In the data rows, the value 500 means zero.
Here are some points, each followed by its number:
ndarray[505 386 487 634 447 514 398 401 422 635 512 717 495 465 635 639 406 488 460 427 498 335 285
        401] 0
ndarray[606 506 462 527 544 571 456 268 453 453 484 253 485 467 482 463 590 434 463 493 559 411 598
        551] 1
ndarray[288 481 437 364 422 601 493 349 495 585 572 461 479 488 371 289 405 356 279 396 492 507 437
        491] 2
ndarray[725 404 514 568 543 512 478 417 472 501 496 594 524 471 593 555 213 454 360 454 544 449 442
        544] 3
ndarray[334 496 732 671 416 489 520 275 462 412 417 355 331 347 675 542 610 611 520 629 527 308 238
        495] 4
ndarray[518 447 488 187 602 365 413 647 475 585 518 339 479 556 603 513 652 334 497 462 550 526 357
        487] 5
ndarray[816 449 315 468 576 413 399 657 592 529 575 367 530 548 353 434 572 462 604 373 520 501 397
        465] 6
ndarray[441 496 633 810 421 489 526 420 425 366 407 342 434 345 612 408 467 691 373 655 508 503 415
        676] 7
ndarray[668 502 509 637 468 413 455 563 453 549 429 605 648 685 539 563 274 596 499 508 480 377 509
        489] 8
ndarray[478 299 502 477 537 498 549 394 458 438 444 355 470 690 455 496 603 283 569 447 463 495 582
        563] 9
ndarray[325 473 626 129 543 385 549 534 463 373 407 542 624 628 609 548 524 543 659 582 472 462 350
        575] 10
ndarray[466 581 621 491 511 513 628 435 391 500 399 441 613 579 481 455 448 554 503 544 407 480 458
        452] 11
ndarray[340 495 341 236 293 579 487 208 580 558 561 383 507 522 526 349 573 561 459 468 489 568 466
        500] 12
ndarray[621 517 508 689 493 537 601 306 496 507 409 419 514 481 488 460 468 611 394 561 389 436 569
        524] 13
ndarray[447 497 450 516 389 380 567 471 538 552 478 579 359 508 484 400 490 463 492 473 479 526 576
        679] 14
ndarray[324 438 454 358 508 517 568 596 493 511 546 460 484 483 373 385 291 492 338 650 473 541 465
        632] 15
ndarray[527 438 524 144 463 428 587 639 529 470 551 409 622 593 421 542 342 499 538 420 418 446 572
        471] 16
ndarray[504 543 493 292 411 436 553 548 361 471 498 666 625 688 592 467 493 652 466 583 414 706 510
        528] 17
ndarray[410 490 604 696 453 323 459 685 415 444 355 573 518 471 607 598 526 458 482 579 470 432 403
        497] 18
ndarray[508 683 559 333 434 510 474 634 512 592 600 579 664 504 601 502 556 690 369 569 504 523 393
        474] 19
ndarray[489 463 495 515 551 514 429 642 530 564 455 555 606 534 503 653 396 419 220 440 574 392 407
        455] 20
ndarray[472 479 544 527 471 520 533 627 464 523 505 715 505 429 399 411 390 414 342 528 412 545 496
        542] 21
ndarray[503 467 554 672 527 498 503 406 461 481 433 410 466 506 534 471 437 462 704 529 475 297 624
        583] 22
ndarray[394 454 451 516 531 477 605 533 523 424 476 560 542 596 466 382 486 489 415 527 395 545 501
        602] 23
ndarray[375 426 541 652 524 492 531 463 458 433 414 563 474 574 499 536 681 356 508 548 584 533 438
        387] 24
ndarray[714 509 602 857 574 584 411 439 554 437 539 524 353 375 524 503 656 602 679 443 634 471 545
        375] 25
ndarray[340 548 458 466 480 571 556 601 515 468 503 520 526 634 579 504 449 443 572 538 533 593 553
        441] 26
ndarray[422 491 540 840 455 399 436 676 495 562 528 526 478 572 488 560 438 450 466 390 509 535 487
        505] 27
ndarray[612 570 504  97 439 497 486 552 454 453 466 580 443 462 499 466 520 528 447 505 430 571 569
        453] 28
ndarray[290 720 454 331 501 689 554 623 440 464 653 552 476 357 475 515 416 738 750 624 488 508 592
        441] 29
ndarray[351 371 493 545 450 364 613 636 490 453 380 426 544 768 598 659 558 548 573 553 441 588 407
        523] 30
ndarray[559 346 549 755 532 458 513 668 488 507 424 406 616 590 557 635 319 460 370 571 530 457 452
        459] 31
ndarray[380 553 517 770 405 461 531 375 511 563 406 551 658 582 480 498 394 689 437 579 429 528 447
        590] 32
ndarray[311 699 473 431 475 641 452 433 591 487 615 510 487 474 526 507 497 705 704 493 555 445 652
        530] 33
ndarray[468 591 357 685 485 567 422 422 758 540 665 727 428 482 554 427 620 627 544 406 632 492 525
        391] 34
ndarray[434 592 474 328 438 580 510 363 560 468 488 517 562 479 531 567 530 570 559 541 502 625 580
        541] 35
ndarray[647 553 535 543 562 370 374 565 580 549 555 797 530 331 444 612 444 388 464 469 614 405 476
        467] 36
ndarray[525 458 475 414 544 519 477 615 495 543 516 478 541 375 392 457 240 504 373 416 520 371 453
        527] 37
ndarray[435 639 442 510 405 566 528 517 608 588 529 662 458 459 568 438 722 714 408 415 517 424 574
        534] 38
ndarray[588 431 520 659 574 538 536 356 689 481 558 512 330 369 521 479 568 385 400 475 536 426 441
        486] 39
ndarray[582 521 324 319 512 492 444 386 619 612 560 583 620 481 459 451 447 475 728 381 516 380 660
        495] 40
ndarray[808 604 610 320 547 492 417 376 478 533 576 663 563 539 463 591 599 441 377 364 557 537 418
        308] 41
ndarray[382 541 541 338 444 310 598 630 549 440 377 263 635 698 557 364 639 619 303 663 336 493 411
        648] 42
ndarray[548 395 582 588 552 394 528 629 534 451 469 600 499 594 611 606 483 429 644 618 502 321 469
        405] 43
ndarray[443 544 567 350 520 454 468 593 494 436 416 585 416 466 448 412 514 611 478 538 431 516 523
        573] 44
ndarray[588 495 485 441 527 529 402 629 443 570 556 294 510 470 499 528 409 361 542 461 554 553 444
        578] 45
ndarray[398 491 468 425 575 490 484 630 482 508 441 555 476 473 381 516 456 425 683 382 518 399 624
        480] 46
ndarray[354 505 615 643 483 443 468 656 480 468 425 532 374 448 602 649 465 475 436 560 510 571 465
        473] 47
ndarray[480 497 479 323 557 446 447 462 470 506 557 482 582 436 494 513 336 494 315 464 561 389 605
        465] 48
ndarray[619 596 644 577 475 524 628 552 548 391 455 614 446 399 580 398 505 596 620 699 355 504 515
        597] 49
ndarray[350 498 413 316 384 489 552 594 395 554 544 715 584 562 520 298 345 373 421 478 430 616 420
        540] 50
ndarray[397 591 630 601 571 564 488 318 392 357 354 155 413 455 615 486 506 497 634 584 483 380 572
        548] 51
ndarray[543 476 503 240 481 408 493 584 454 414 460 575 474 616 530 501 366 561 394 523 491 594 530
        463] 52
ndarray[508 408 649 929 540 461 452 379 365 386 378 353 409 543 665 586 708 352 669 543 638 413 339
        587] 53
ndarray[354 551 547 309 505 470 604 501 462 445 459 446 597 646 550 422 537 687 494 581 433 498 588
        553] 54
ndarray[671 547 433 618 525 533 504 553 472 505 570 487 571 532 501 385 446 510 415 466 453 499 541
        508] 55
ndarray[730 467 491 433 508 520 524 510 468 492 427 645 530 625 516 526 452 503 283 536 510 494 481
        518] 56
ndarray[517 507 506 381 516 498 509 234 521 487 631 519 488 567 389 419 610 398 475 408 511 463 508
        511] 57
ndarray[490 593 283 246 497 660 573 505 542 516 674 654 522 308 402 492 579 662 567 492 504 610 701
        470] 58
ndarray[615 536 454 453 454 524 487 427 530 513 602 550 540 655 581 584 638 517 617 514 593 775 600
        421] 59
ndarray[727 606 503 398 533 593 493 542 522 466 463 511 588 459 499 468 357 451 443 585 504 398 502
        466] 60
ndarray[722 501 448 430 571 276 384 535 488 493 587 340 390 414 524 571 589 388 591 438 543 422 541
        422] 61
ndarray[413 543 601 481 572 536 542 595 466 446 469 419 540 414 501 536 499 410 536 533 524 362 547
        455] 62
ndarray[323 411 534 479 465 430 656 503 555 314 448 589 575 617 561 478 562 552 575 587 445 614 389
        518] 63
ndarray[501 546 490 584 508 430 594 736 500 469 549 518 575 467 435 365 391 558 421 526 409 389 509
        546] 64
ndarray[290 452 458 398 342 573 447 242 459 588 722 563 357 478 368 400 375 290 144 361 520 666 567
        477] 65
ndarray[579 559 545 355 532 416 513 520 471 474 474 677 525 544 530 565 532 421 570 482 512 432 465
        598] 66
ndarray[571 565 658 421 559 481 492 671 477 478 499 535 426 415 435 573 495 371 644 399 468 346 440
        376] 67
ndarray[319 403 441 522 453 429 518 578 428 517 470 545 507 646 500 580 277 353 587 529 468 569 436
        454] 68
ndarray[646 397 576 778 458 389 513 608 426 564 355 691 674 647 497 597 449 408 513 441 415 529 439
        475] 69
ndarray[624 329 665 645 605 470 486 522 398 405 399 473 412 493 564 655 611 298 595 572 588 406 392
        536] 70
ndarray[437 520 515 476 463 494 559 547 666 487 479 503 410 404 423 386 459 586 706 480 424 538 630
        556] 71
ndarray[438 581 482 387 456 441 449 552 525 597 490 467 486 379 601 533 527 473 458 478 576 441 508
        640] 72
ndarray[535 560 538 199 495 614 460 418 499 479 597 471 450 386 443 484 381 594 586 428 542 289 621
        415] 73
ndarray[239 518 581 350 509 619 624 561 424 451 541 767 639 414 393 618 328 540 667 532 447 448 547
        477] 74
ndarray[512 568 483 221 496 552 519 439 597 481 603 325 373 317 426 445 287 556 498 618 440 499 613
        528] 75
ndarray[402 405 383 379 470 571 496 567 462 547 648 723 389 427 314 386 360 419 691 398 562 421 440
        570] 76
ndarray[236 514 636 601 462 385 463 503 413 440 397 205 416 518 614 560 575 563 529 535 419 444 525
        577] 77
ndarray[331 534 331 376 481 511 448 372 573 536 589 285 417 633 522 524 627 493 483 432 590 554 565
        419] 78
ndarray[205 555 408 329 331 448 399 311 498 582 636 479 704 592 523 464 586 599 467 456 534 859 514
        450] 79
ndarray[570 463 573 497 562 502 514 611 445 376 401 245 552 547 455 520 478 458 479 690 501 526 487
        475] 80
ndarray[414 493 523 340 540 454 461 535 458 521 467 723 634 550 547 692 639 580 373 543 535 562 746
        526] 81
ndarray[720 478 627 542 541 387 379 535 467 461 457 267 489 463 449 666 492 520 540 432 581 411 448
        449] 82
ndarray[507 636 503 398 441 516 510 414 441 517 464 337 570 552 534 483 609 609 371 467 451 627 563
        473] 83
ndarray[647 440 523 727 425 490 547 406 433 471 402 489 488 439 569 483 412 399 388 543 461 395 546
        621] 84
ndarray[575 502 540 524 384 549 596 492 424 547 380 336 564 738 554 653 414 631 436 534 421 645 395
        412] 85
ndarray[437 482 398 525 429 515 562 306 522 624 491 321 455 513 414 416 603 542 500 346 426 504 534
        568] 86
ndarray[656 473 559 369 613 559 480 718 548 463 510 474 443 394 446 521 550 391 567 567 565 384 519
        467] 87
ndarray[386 571 373 442 467 508 419 534 461 587 513 167 567 472 446 547 438 472 504 446 474 383 632
        465] 88
ndarray[600 567 499 237 472 579 623 542 440 434 511 539 511 569 470 498 597 615 672 497 464 584 487
        438] 89
ndarray[713 485 466 426 505 474 424 562 392 573 474 612 544 466 484 544 372 440 561 413 573 526 574
        559] 90
ndarray[529 540 480 373 524 528 445 458 588 468 553 469 454 437 468 487 651 580 454 503 541 517 557
        503] 91
ndarray[551 470 433 227 492 535 553 587 575 505 491 334 492 470 367 457 656 446 527 462 380 462 709
        556] 92
ndarray[283 437 525 438 515 372 411 654 443 587 417 570 557 558 486 668 359 528 520 485 532 577 407
        455] 93
ndarray[482 627 530 367 447 408 553 682 437 451 483 570 722 632 616 402 444 528 404 599 441 655 420
        548] 94
ndarray[425 582 469 557 445 488 576 512 488 526 426 428 644 650 576 507 491 583 581 468 395 573 515
        562] 95
ndarray[654 458 458 287 546 512 526 551 434 497 482 284 489 533 492 563 573 388 701 519 476 448 443
        548] 96
ndarray[607 489 469 542 535 389 415 628 453 525 480 463 617 554 540 602 476 455 447 473 535 629 485
        471] 97
ndarray[625 534 675 883 542 472 577 567 587 424 458 594 322 538 563 392 578 497 332 529 505 341 489
        478] 98
ndarray[231 558 607 484 510 370 467 576 466 431 435 562 486 481 568 510 429 583 318 603 541 405 420
        576] 99
ndarray[643 403 483 485 543 414 441 656 509 479 562 465 393 394 446 437 398 288 375 469 544 508 400
        393] 100
ndarray[698 510 541 390 573 414 473 679 416 485 397 559 738 535 484 656 509 298 677 511 484 456 409
        496] 101
ndarray[590 686 485 225 408 554 572 537 490 491 559 507 635 573 600 576 487 716 469 648 475 643 512
        543] 102
ndarray[518 636 457 396 459 597 493 555 471 534 615 780 488 367 353 566 565 610 542 456 541 493 625
        415] 103
ndarray[517 604 339 257 535 665 494 674 474 563 578 608 557 399 412 541 568 542 622 521 495 337 512
        465] 104
ndarray[857 446 497 613 632 503 500 387 619 432 556 536 482 502 495 458 458 339 613 489 551 454 552
        472] 105
ndarray[403 408 635 583 663 457 411 428 432 296 407 443 387 278 539 494 504 550 634 579 528 289 503
        574] 106
ndarray[507 423 511 384 573 466 509 446 475 436 515 337 541 432 454 359 473 344 462 465 483 444 480
        568] 107
ndarray[639 351 547 880 425 441 481 457 488 543 373 589 564 618 555 651 502 492 625 553 481 423 435
        520] 108
ndarray[764 569 387 449 491 613 452 523 569 533 546 559 495 396 536 425 426 457 631 358 537 349 665
        410] 109
ndarray[541 366 559 649 526 559 475 410 521 509 522 510 519 444 587 622 314 681 506 562 563 455 431
        361] 110
ndarray[636 566 557 556 549 499 513 585 553 385 423 267 426 482 594 438 481 482 604 687 443 476 417
        549] 111
ndarray[512 246 589 582 550 438 481 644 397 542 415 461 493 506 584 705 317 493 574 448 526 415 359
        481] 112
ndarray[489 589 470 370 391 515 478 463 447 621 509 405 723 580 531 451 592 582 454 478 436 659 484
        636] 113
ndarray[309 474 353 157 496 549 447 514 464 514 565 564 588 487 413 394 328 417 546 441 512 602 678
        508] 114
ndarray[677 518 444 522 457 516 505 486 451 503 505 562 663 519 470 594 486 430 668 510 468 471 452
        507] 115
ndarray[653 500 630 641 633 565 514 408 446 347 436 535 385 469 516 603 741 452 797 581 558 530 378
        473] 116
New points follow, each followed by the numbers of its two nearest points above by angle, nearest first.
ndarray[301 485 461 439 553 515 512 522 496 502 473 592 572 351 401 568 604 489 573 528 456 437 455
        459] 74 104
ndarray[543 573 186 248 517 652 602 637 514 541 671 670 550 507 468 466 481 563 525 418 477 612 556
        476] 58 104
ndarray[503 532 670 543 540 591 465 367 483 360 477 623 281 675 500 612 744 516 767 543 601 513 409
        389] 116 24
ndarray[717 446 419 341 533 472 452 597 632 568 566 391 400 493 541 395 575 510 697 457 561 435 506
        491] 6 61
ndarray[656 565 553 507 532 416 452 558 515 535 507 531 545 404 465 551 435 567 444 423 534 349 527
        445] 36 82
ndarray[689 504 480 812 488 698 428 358 494 495 535 764 418 575 460 558 717 458 514 378 544 675 590
        365] 25 34
ndarray[641 543 522 126 545 416 467 431 580 391 573 351 415 435 474 497 412 539 490 625 581 502 555
        473] 75 28
ndarray[622 614 518 388 490 596 497 515 572 392 540 241 359 353 517 451 422 574 403 596 579 473 481
        457] 75 111
ndarray[186 465 602 543 536 464 536 622 443 416 364 603 406 482 557 517 450 536 482 599 482 429 430
        501] 99 47
ndarray[431 450 421 185 444 545 609 612 510 524 517 831 569 568 421 490 593 517 641 521 453 596 468
        486] 89 17
ndarray[537 569 454 509 568 569 517 604 398 471 531 505 590 516 493 510 552 595 445 521 476 538 481
        387] 19 55
ndarray[563 453 305 388 445 552 533 398 645 582 599 334 503 521 380 430 442 514 672 438 501 532 651
        549] 40 86
ndarray[453 598 593 620 585 621 503 419 553 489 537 672 343 578 535 477 571 722 480 549 556 598 573
        374] 34 25
ndarray[599 517 537 797 517 463 443 351 615 436 542 375 408 387 469 515 608 596 458 502 529 575 570
        454] 25 39
ndarray[408 545 483 421 533 298 554 684 576 474 450 148 579 676 502 489 717 563 466 636 448 577 502
        549] 42 30
ndarray[291 522 435 463 427 502 366 381 406 578 585 657 552 533 415 423 411 317 697 369 525 642 727
        460] 114 40
ndarray[472 438 574 307 540 411 540 361 430 430 452 483 519 578 592 636 598 415 629 523 495 515 490
        469] 10 96
ndarray[535 491 498 542 600 454 332 472 571 503 636 590 507 306 478 544 458 422 433 401 567 348 500
        463] 36 39
ndarray[362 545 629 485 508 468 501 338 405 361 373 666 492 511 638 498 483 640 509 628 548 486 553
        518] 99 54
ndarray[479 515 574 460 538 421 428 399 471 307 606 483 463 386 625 558 392 428 704 583 595 549 398
        538] 106 116
ndarray[ 26 418 329 470 408 549 490 534 509 501 648 809 444 460 426 365 304 416 425 527 508 675 471
        549] 50 15
ndarray[327 503 441 222 506 468 528 585 505 553 516 422 523 521 434 394 346 487 303 470 509 559 430
        632] 15 2
ndarray[472 418 566 571 547 541 481 655 425 493 478 517 457 470 510 482 364 381 523 406 563 389 517
        514] 112 46
ndarray[500 513 508 523 510 493 440 228 545 474 660 403 504 482 451 535 485 453 384 401 527 449 463
        420] 57 65
ndarray[418 539 510 428 420 520 535 578 590 558 501 448 528 425 464 492 508 553 655 550 489 609 558
        566] 71 29
ndarray[480 350 432 548 539 478 461 666 656 612 582 530 401 499 460 444 524 329 408 357 554 415 531
        457] 100 39
ndarray[391 372 596 524 451 425 484 620 494 633 414 669 441 551 537 664 467 559 397 344 433 483 480
        367] 93 0
ndarray[698 498 455 361 369 556 499 395 584 502 573 396 345 639 595 527 676 680 564 598 514 757 345
        411] 59 89
ndarray[668 489 536 633 607 598 518 543 564 515 515 300 386 342 516 458 612 458 274 396 584 258 544
        498] 39 1
ndarray[472 609 475 429 349 635 540 491 497 577 496 485 516 657 518 386 682 510 240 483 443 558 491
        455] 83 113
ndarray[335 499 459 536 486 463 396 605 395 565 489 554 640 480 502 491 381 428 428 462 547 517 538
        524] 93 50
ndarray[622 528 608 775 667 394 530 573 586 410 521 553 431 439 501 466 671 401 431 498 532 208 427
        396] 98 39
ndarray[481 547 491 209 463 475 427 305 555 449 554 636 403 395 477 532 377 662 586 554 551 461 485
        455] 73 75
ndarray[542 485 496 812 362 459 502 603 438 584 460 428 504 389 516 492 307 462 717 422 471 599 522
        556] 27 108
ndarray[440 440 578 333 555 497 564 716 429 441 422 504 585 417 363 538 635 352 408 456 413 532 565
        505] 92 62
ndarray[513 544 481 572 468 442 356 296 487 554 480 495 536 556 470 640 502 397 361 334 539 548 583
        569] 65 57
ndarray[750 402 337 622 536 417 558 619 518 520 447 484 475 618 492 464 601 402 478 523 500 591 385
        487] 6 97
ndarray[151 485 531 604 494 475 437 552 454 521 581 516 410 385 403 583 577 475 438 418 497 595 464
        485] 47 27
ndarray[506 418 390 849 578 410 505 362 504 496 552 614 476 509 447 485 397 376 421 447 520 577 463
        488] 27 39
ndarray[717 444 470 487 589 643 575 510 578 502 546 691 552 413 479 454 461 510 536 427 554 308 593
        515] 109 105
ndarray[453 458 416 407 601 433 476 725 492 461 560 650 448 420 378 367 458 506 471 486 567 424 402
        486] 76 37
ndarray[827 554 461 444 497 470 377 577 449 561 517 443 509 437 464 602 459 463 557 399 596 533 488
        482] 90 6
ndarray[514 420 478 445 512 525 530 614 488 546 474 555 523 450 579 642 340 473 339 513 533 505 425
        442] 20 3
ndarray[578 533 541 630 531 603 534 403 537 490 468 433 318 528 409 430 686 457 611 583 516 568 504
        511] 116 25
ndarray[578 512 361 430 555 493 497 512 674 556 608 606 393 456 492 294 555 503 489 423 566 381 376
        389] 34 109
ndarray[494 437 532 417 469 528 548 482 454 519 404 294 602 390 499 434 723 459 222 479 426 584 563
        620] 83 42
ndarray[847 421 613 471 740 463 477 641 632 424 472 455 503 371 374 392 499 416 660 507 508 174 505
        500] 87 105
ndarray[567 595 636 742 480 591 526 430 482 459 459 561 366 581 530 563 663 758 597 521 502 479 564
        434] 25 116
ndarray[469 490 624 648 620 530 488 397 598 398 603 357 437 397 581 455 605 467 435 507 643 457 588
        508] 39 1
ndarray[410 589 489 695 548 632 547 533 471 436 529 472 503 317 475 449 517 483 417 545 521 442 524
        547] 7 62
ndarray[555 451 614 716 540 506 405 371 601 396 558 225 258 514 496 580 713 576 748 448 626 572 666
        362] 25 116
ndarray[591 593 516 421 468 511 565 593 475 587 437 286 674 609 569 406 441 635 247 639 379 582 413
        543] 42 94
ndarray[524 522 425 345 399 516 383 507 592 603 539 428 522 481 459 532 663 387 550 387 534 551 560
        549] 92 78
ndarray[596 476 493 554 505 518 580 352 479 466 451 617 479 521 489 566 597 301 611 615 444 544 526
        504] 116 105
ndarray[606 482 670 689 604 535 557 632 496 417 424 542 464 491 550 645 590 438 531 504 495 390 413
        538] 70 98
ndarray[402 560 574 583 510 477 414 612 619 562 494 545 483 455 414 582 604 597 429 279 586 366 578
        458] 38 34
ndarray[561 474 572 620 514 549 531 580 435 476 394 660 481 472 536 465 735 496 548 516 460 526 543
        519] 116 24
ndarray[561 429 562 563 468 405 538 598 420 556 381 578 586 522 545 539 524 383 558 465 407 453 480
        596] 69 101
ndarray[319 362 262 366 234 577 540 348 483 717 530 812 589 534 442 401 337 481 487 388 372 572 516
        546] 50 114
ndarray[323 548 555 841 579 399 463 535 444 573 433 366 550 478 411 522 423 461 542 443 493 566 560
        503] 27 77
ndarray[365 467 399 355 415 457 485 529 488 555 552 505 609 555 444 342 499 488 441 469 480 632 614
        602] 114 79
ndarray[380 588 664 832 460 507 565 345 447 430 372 492 439 392 556 365 564 662 405 709 418 575 495
        564] 7 32
ndarray[546 399 482 732 602 499 464 444 521 444 524 512 386 414 494 371 373 366 355 275 494 464 320
        521] 39 100
ndarray[218 510 633 522 495 302 482 640 374 427 348 646 439 467 656 582 428 551 375 613 479 545 370
        552] 99 47
ndarray[596 639 558 411 589 539 491 423 473 476 611 546 405 360 451 592 514 429 439 360 503 493 446
        387] 41 67
ndarray[821 532 480 582 548 506 470 503 617 553 623 328 511 490 449 432 672 398 522 375 571 519 327
        536] 6 105
ndarray[208 364 475 146 447 484 564 505 494 486 531 713 621 581 382 390 484 303 503 462 402 524 404
        595] 50 114
ndarray[422 529 462 453 540 511 483 341 629 439 609 648 308 455 506 489 687 487 302 551 537 632 657
        411] 91 65
ndarray[365 536 546 245 504 493 483 426 520 564 511 562 507 435 465 494 333 313 540 537 462 571 553
        579] 114 50
ndarray[358 527 538 496 608 569 579 509 437 479 443 322 599 539 431 569 574 511 478 471 474 311 648
        414] 62 88
ndarray[310 474 457 506 476 577 560 510 461 533 522 357 551 474 405 399 548 394 612 530 472 431 552
        556] 88 62
ndarray[385 534 389 651 518 588 432 481 505 565 544 457 536 430 439 500 465 556 720 399 563 486 568
        473] 33 46
ndarray[343 505 492 532 587 397 554 594 466 482 489 440 592 538 462 559 546 266 448 510 502 423 519
        536] 62 9
ndarray[393 511 402 335 531 513 477 635 480 488 622 650 401 479 431 424 357 424 525 447 557 589 441
        574] 76 50
ndarray[508 505 522 746 515 441 464 570 522 496 465 320 615 543 526 632 506 502 682 426 544 525 757
        528] 22 27
ndarray[178 467 621 531 603 494 607 555 470 352 438 646 537 489 502 540 472 480 551 485 449 484 559
        534] 74 63
ndarray[610 653 497 528 451 443 475 441 444 376 520 414 483 458 615 327 554 551 543 648 435 634 375
        445] 111 49
ndarray[489 519 408 447 522 553 514 527 490 447 536 409 609 545 513 372 413 663 474 522 505 438 529
        583] 54 64
ndarray[407 470 533 672 454 449 489 387 470 605 436 744 547 504 648 677 477 577 409 541 480 421 287
        514] 0 32
ndarray[548 468 536 548 532 467 557 740 367 471 337 255 647 427 566 565 575 448 382 515 434 514 495
        538] 80 31
ndarray[601 722 568 664 439 670 630 355 465 444 523 302 306 495 503 417 616 572 642 674 509 574 623
        520] 51 111
ndarray[426 336 625 200 596 474 483 614 546 567 452 360 469 596 495 620 331 717 519 463 515 346 443
        389] 16 10
ndarray[599 523 597 721 568 405 521 561 512 507 399 594 757 594 502 702 519 385 504 493 525 559 402
        410] 69 108
ndarray[510 456 493 271 476 405 491 555 500 471 456 385 534 501 501 553 433 499 522 543 469 578 552
        522] 16 52
ndarray[589 402 560 780 635 513 469 550 482 423 445 411 457 500 459 402 426 485 705 430 503 347 545
        503] 22 25
ndarray[313 475 444 419 523 458 580 544 363 504 451 845 448 598 469 586 599 488 520 488 486 607 574
        478] 81 74
ndarray[322 543 601 625 341 420 619 344 476 506 402 419 628 480 623 594 379 768 439 554 386 438 397
        621] 32 7
ndarray[590 488 504 137 519 509 541 476 569 503 543 550 555 396 387 532 393 514 455 439 496 327 503
        412] 73 16
ndarray[376 395 502 284 360 490 602 529 386 566 440 628 591 623 409 371 549 358 386 502 341 643 457
        610] 50 23
ndarray[574 441 501 451 469 602 574 514 392 486 508 780 465 514 541 582 459 509 336 517 434 570 350
        497] 56 21
ndarray[326 455 469 155 444 555 480 366 653 510 591 461 328 493 589 462 384 527 376 429 566 599 401
        421] 12 2
ndarray[403 460 564 222 533 413 494 668 436 500 398 590 762 564 574 692 518 266 495 511 559 469 580
        471] 101 81
ndarray[218 450 524 434 499 474 562 529 410 452 487 425 530 404 390 337 376 572 607 496 396 604 481
        629] 15 71
ndarray[463 490 465 451 402 578 350 633 398 589 577 629 506 427 436 490 447 368 589 412 575 505 444
        490] 76 90
ndarray[512 529 332 318 486 464 462 669 584 597 541 448 508 454 393 467 515 553 581 437 533 413 461
        552] 104 6
ndarray[233 524 638 643 484 442 554 408 409 480 435 300 555 390 638 586 643 426 461 551 453 432 461
        500] 77 4
ndarray[545 496 573 329 554 589 524 469 613 518 503 527 361 344 511 467 389 461 370 512 495 564 459
        429] 75 28
ndarray[202 389 517 431 424 533 535 593 446 468 516 525 462 485 482 355 496 477 506 425 458 660 362
        521] 50 63
ndarray[691 563 500 389 475 465 496 474 407 572 423 539 631 570 571 556 201 662 584 550 430 392 457
        454] 8 60
ndarray[764 415 548 541 543 423 514 576 503 495 423 197 483 607 556 447 394 430 621 530 460 429 452
        531] 111 80
ndarray[386 476 505 579 421 539 499 478 371 488 480 447 547 532 516 498 321 388 399 557 436 514 387
        491] 68 31
ndarray[639 477 438 526 628 436 498 649 594 500 526 318 483 420 419 436 464 535 460 493 516 518 429
        436] 6 100
ndarray[460 566 478 602 411 620 593 299 469 462 429 690 455 645 506 585 714 601 519 544 576 666 715
        400] 59 35
ndarray[497 636 429 418 493 542 539 575 571 545 581 532 688 523 434 437 529 620 340 569 464 387 608
        552] 19 64
ndarray[724 449 530 418 653 553 492 649 538 451 462 493 434 313 370 331 496 473 646 429 521 484 458
        519] 87 6
ndarray[518 425 486 785 578 509 513 405 385 447 433 428 486 562 508 525 518 417 539 540 478 445 416
        606] 53 108
ndarray[393 475 457 201 573 546 484 494 452 502 521 387 539 435 413 428 494 391 532 476 496 499 598
        494] 114 92
ndarray[642 370 472 513 559 398 572 597 437 443 469 327 516 664 535 572 629 325 424 533 441 391 569
        529] 9 80
ndarray[791 430 460 488 540 394 589 429 569 488 496 570 359 616 489 523 472 469 624 568 517 401 540
        499] 105 43
ndarray[956 392 563 632 607 414 421 558 521 457 501 269 349 449 375 531 602 654 581 460 518 480 553
        420] 82 61
ndarray[410 504 589 531 614 598 441 431 580 394 504 248 334 352 388 490 585 506 322 438 590 402 616
        464] 1 91
ndarray[677 433 451 534 628 568 485 443 558 505 501 540 572 503 420 346 368 443 730 474 486 410 486
        514] 105 40
ndarray[269 547 353 365 493 551 477 545 483 559 552 663 569 449 464 434 375 445 519 384 489 614 610
        488] 114 50
ndarray[474 441 517 347 436 433 415 549 546 617 482 294 432 545 652 677 533 540 515 460 532 559 462
        377] 5 78
ndarray[705 493 270 217 481 600 473 358 665 559 595 336 669 523 346 412 421 533 431 374 512 429 575
        567] 40 92
ndarray[524 501 377 467 459 437 500 506 571 527 494 446 520 671 441 481 247 572 505 533 422 385 505
        598] 8 16
ndarray[617 417 425 469 496 591 461 449 488 450 625 442 376 410 506 523 167 452 402 446 578 520 427
        475] 3 37
ndarray[478 552 415 754 360 423 498 410 521 614 434 469 567 509 590 516 667 531 395 498 514 473 508
        618] 32 108
ndarray[327 533 514 639 470 579 558 518 511 539 449 540 474 579 490 434 505 602 483 446 434 558 467
        435] 32 95
ndarray[212 521 486 389 500 522 312 447 603 551 585 594 384 374 453 630 517 558 634 309 558 625 610
        537] 33 114
ndarray[348 378 540 603 527 505 467 536 513 500 406 482 401 615 464 661 635 463 463 388 493 451 420
        418] 24 30
ndarray[560 364 550 745 511 469 476 438 456 564 449 621 488 560 507 622 535 390 492 453 485 384 529
        498] 108 69
ndarray[522 532 530 336 499 296 471 470 444 450 409 599 684 583 528 496 419 625 704 548 497 706 465
        484] 17 10
ndarray[433 494 288 356 445 596 630 509 531 522 573 431 499 499 387 576 698 611 541 424 436 639 589
        511] 58 92
ndarray[343 506 575 628 541 517 529 575 507 490 549 504 626 484 472 700 644 366 273 508 574 390 545
        535] 20 62
ndarray[741 461 582 999 535 459 475 511 503 482 482 475 501 446 478 598 752 551 505 421 537 485 433
        428] 25 108
ndarray[470 618 611 688 512 581 558 430 455 450 380 330 399 383 584 445 641 571 600 532 475 584 696
        559] 51 7
ndarray[640 430 554 601 498 442 429 465 549 466 529 232 311 453 530 568 336 570 596 480 560 530 411
        474] 82 111
ndarray[520 567 531 664 474 629 536 360 576 516 578 700 302 474 506 518 634 649 481 602 496 531 521
        435] 34 25
ndarray[878 488 445 463 556 524 480 580 711 465 629 290 439 512 598 422 612 405 584 483 587 417 380
        406] 6 105
ndarray[433 380 573 763 577 538 394 549 571 515 492 382 407 489 645 560 452 460 612 513 608 372 375
        434] 53 112
